The rows of M fall into 3 groups, which share some directions, and each row is roughly a mix of its group's hidden directions, except one row that fits no group.
M, 102 rows:
-118,-420,-567,-136,-221,179,-33,112,154,-229,-97,-101,-29
-432,-471,-181,-138,-205,-85,372,47,-10,-111,-74,126,-196
-341,-297,-247,-501,124,130,116,47,130,277,71,-239,-34
500,390,262,-7,-191,-130,-70,-224,-53,54,332,-12,159
304,-230,-233,225,-156,596,9,-248,9,-94,57,29,-128
214,-59,133,113,-382,-188,-23,100,323,-90,574,-21,87
364,189,118,406,-52,103,-382,218,181,0,337,-44,139
145,437,166,452,-42,-223,231,-120,-329,86,99,149,102
264,-75,-190,-14,-445,-52,214,13,-36,-533,89,209,162
-292,-426,0,78,-260,-226,312,-260,211,-223,-51,64,-250
624,397,-62,45,-121,85,-273,64,101,-154,67,-2,173
158,-145,60,-180,-134,434,-45,-273,-438,294,-15,113,-256
-109,33,-206,-196,159,50,109,-225,198,511,247,-418,19
-273,-102,17,15,185,-38,148,-543,34,307,208,-376,59
-282,-156,50,-230,338,250,-222,-180,-208,348,-290,-146,-184
-368,-57,132,157,106,-468,176,262,331,-294,-82,65,63
67,137,-15,103,-341,-500,381,161,264,-190,97,181,-48
-299,-164,86,347,162,36,392,109,197,-12,453,-45,195
-327,-82,133,295,369,-26,6,-178,326,297,183,-327,-4
-288,-203,-394,-20,256,193,-135,-86,151,148,108,-462,208
-35,-458,-250,-6,-503,11,-6,185,108,-262,6,170,-227
239,340,505,-19,127,-223,-80,-434,-45,-31,-160,45,-39
-50,-4,338,162,-137,-308,-54,395,-61,-405,130,298,180
544,274,-108,135,-374,-72,-327,-131,-136,-159,-65,53,22
26,-209,-363,360,76,313,-108,-256,377,-64,-26,-292,-46
41,342,-252,-302,177,-122,93,-109,104,390,161,-382,214
363,344,85,95,-391,-390,-123,141,-139,-148,168,146,152
211,-132,-94,34,-118,340,-176,-509,-53,250,282,-289,-20
369,203,-106,342,-104,-3,-272,92,295,-136,336,-175,269
366,75,134,122,-87,137,-674,-77,28,83,-130,-51,-186
-427,-338,-266,314,71,142,335,-51,-161,-200,-201,81,-38
-248,-78,-405,309,251,80,214,-42,361,-24,96,-316,192
97,-214,-221,268,-324,-98,101,-152,335,-426,259,-99,163
1,-276,211,207,-412,-104,192,202,36,-240,110,404,-255
392,42,211,-319,-117,195,-450,-188,-130,46,-231,76,-227
-14,351,239,-306,7,-374,-99,250,-403,129,-150,170,67
123,93,200,375,-231,-272,302,179,259,-206,339,200,45
-347,-310,-132,132,210,322,281,-269,29,312,-4,-137,-232
72,-344,308,123,-171,230,-43,-543,-57,31,70,52,-311
-398,-53,-51,-6,312,-144,309,137,367,178,269,-246,164
436,309,230,-168,-77,156,19,-349,-330,267,143,40,-4
-120,-460,-185,147,-39,334,-43,-338,261,85,207,-275,-125
-405,-419,-255,-21,174,174,-76,-150,244,189,10,-352,-88
-348,-285,-180,478,18,-61,322,-119,120,-337,-10,-13,86
38,161,-547,-46,-28,141,174,479,-110,49,148,-26,274
114,297,292,264,153,-333,-63,-363,374,120,-6,-186,-74
406,-50,47,308,-443,-45,-248,31,188,-337,162,134,-45
390,188,-226,80,-69,198,-250,-453,80,261,-9,-287,-89
330,207,-123,55,135,367,-137,45,-171,-180,256,-99,491
-237,-347,171,-224,140,334,-14,-246,-365,44,-278,115,-218
-407,-399,126,107,232,106,9,-431,139,124,-64,-210,-188
397,98,-482,154,-453,-38,-114,-183,129,-15,55,-147,-59
-31,5,-36,284,356,349,-92,-439,43,277,58,-325,22
-44,-250,-249,84,87,432,-495,191,-16,153,147,-242,89
468,-19,-195,171,-468,79,-286,-230,90,-79,-54,11,-239
338,39,-402,368,-67,382,27,-221,78,-207,98,-130,180
-168,152,-294,292,81,-280,447,214,343,-146,42,-43,161
-310,-442,-43,457,36,242,128,32,-42,-303,-108,166,-95
166,-151,-565,271,-439,13,-20,-53,186,-176,59,-110,-35
-248,-108,211,386,126,-245,92,-218,465,142,175,-193,-134
225,1,98,208,-439,-259,239,137,138,-368,166,314,-43
-296,-264,207,-169,110,-4,279,-493,-136,-51,-292,67,-223
40,253,250,-316,-146,-374,-288,241,-386,163,-6,117,45
139,-118,-259,154,135,530,-52,-477,-53,40,-163,-174,-74
-78,96,261,323,98,-328,267,2,228,-455,-188,223,30
-474,-204,-95,-217,-81,-313,280,270,-193,-89,-233,191,-80
62,37,153,-530,-95,-25,-327,243,-162,426,91,-10,-138
-28,-429,-169,-53,-367,75,-131,253,-9,-436,-152,235,-122
-115,295,137,-117,171,-357,215,478,39,-162,-243,255,71
296,437,-3,-61,220,-99,79,335,446,-177,-80,34,156
-102,-180,99,-279,176,358,204,-316,-458,-156,-183,126,82
2,-42,-8,-231,-124,-237,-322,394,428,116,312,-194,69
28,-243,-159,28,157,404,-429,-297,145,68,64,-377,62
-516,-326,-83,14,246,101,89,-149,-200,50,-404,-7,-187
-223,-212,-394,19,97,285,278,-287,78,349,-12,-244,-181
4,-11,-274,-640,64,26,35,32,314,235,-122,-213,-122
-129,-212,-287,-263,-105,-117,-96,436,221,-427,-33,-11,228
233,65,122,592,-248,-187,-106,20,263,-289,164,96,4
66,-202,-73,161,-233,-153,-369,268,486,-264,194,-115,43
630,348,-86,-113,-8,350,-41,41,183,48,135,4,59
-236,295,-163,-96,416,-106,385,-14,75,300,54,-248,223
-122,-419,-252,288,-216,97,-317,157,328,-5,224,-194,-89
148,-27,-538,-111,-162,52,-473,88,145,3,-56,-320,98
-28,311,-308,-93,306,-66,-221,88,164,329,20,-424,223
50,195,-18,31,-188,-400,129,429,-14,-414,-39,259,208
71,470,352,-189,201,-460,69,-57,132,122,79,-85,174
292,37,-136,-342,59,493,-242,-96,-77,376,-13,-132,-140
410,17,43,291,-471,-50,-154,-79,-29,-229,-108,274,-268
96,-200,128,-250,51,374,-263,-385,-26,346,-48,-143,-298
-67,213,-283,433,11,-107,186,67,-360,-237,38,16,407
-232,80,-469,-228,-78,-368,68,298,225,223,-98,-208,-41
-144,285,202,-267,319,-165,462,-255,-198,88,-212,65,62
439,185,54,289,-359,-162,-30,98,195,-338,237,146,114
-241,-475,-115,426,-80,144,135,-317,168,-228,64,-71,-81
255,113,-9,571,-362,-38,26,-203,-298,-78,40,194,-93
-145,161,262,187,257,-241,-104,200,69,-117,358,-141,478
236,280,-83,-186,-86,-180,-183,283,-207,-428,-241,171,281
-437,-370,325,108,-95,-295,37,-362,-112,56,101,-43,-142
-90,-568,16,164,-270,317,48,-15,-89,-339,157,190,-64
282,-148,183,227,-154,392,232,-428,-94,-106,54,220,-221
225,358,-178,99,141,140,173,225,-232,-276,-400,283,107
100,3,-85,475,-151,160,183,-443,-113,321,87,-39,-274
One row of each group comes first, with its name. Which group is each row after those in?
517,130,250,-130,-171,291,-9,-317,-46,213,280,49,-121 | A
-194,-88,-138,-185,386,277,-173,-197,7,267,132,-434,225 | T
78,165,60,47,-291,-470,473,74,162,-241,55,244,-27 | D

161,206,-91,338,37,2,45,295,218,-59,483,-111,379 | D
-248,218,-209,-386,199,-168,-11,265,-220,396,12,-202,188 | A
-280,-286,-347,28,63,56,51,108,438,116,285,-350,94 | A
120,-42,457,58,240,435,-206,-218,-352,32,-64,155,-57 | D
-388,-75,-224,73,20,-273,303,522,122,-148,65,62,161 | A
-445,-387,-351,15,143,197,-152,57,-134,22,-346,-111,-117 | A
261,-161,-120,353,-296,99,-467,99,279,-147,229,-105,-7 | D
326,350,79,-79,-325,-454,169,86,48,-171,-140,267,-100 | D
-14,-32,455,337,174,6,-246,172,-59,-439,-65,231,159 | T
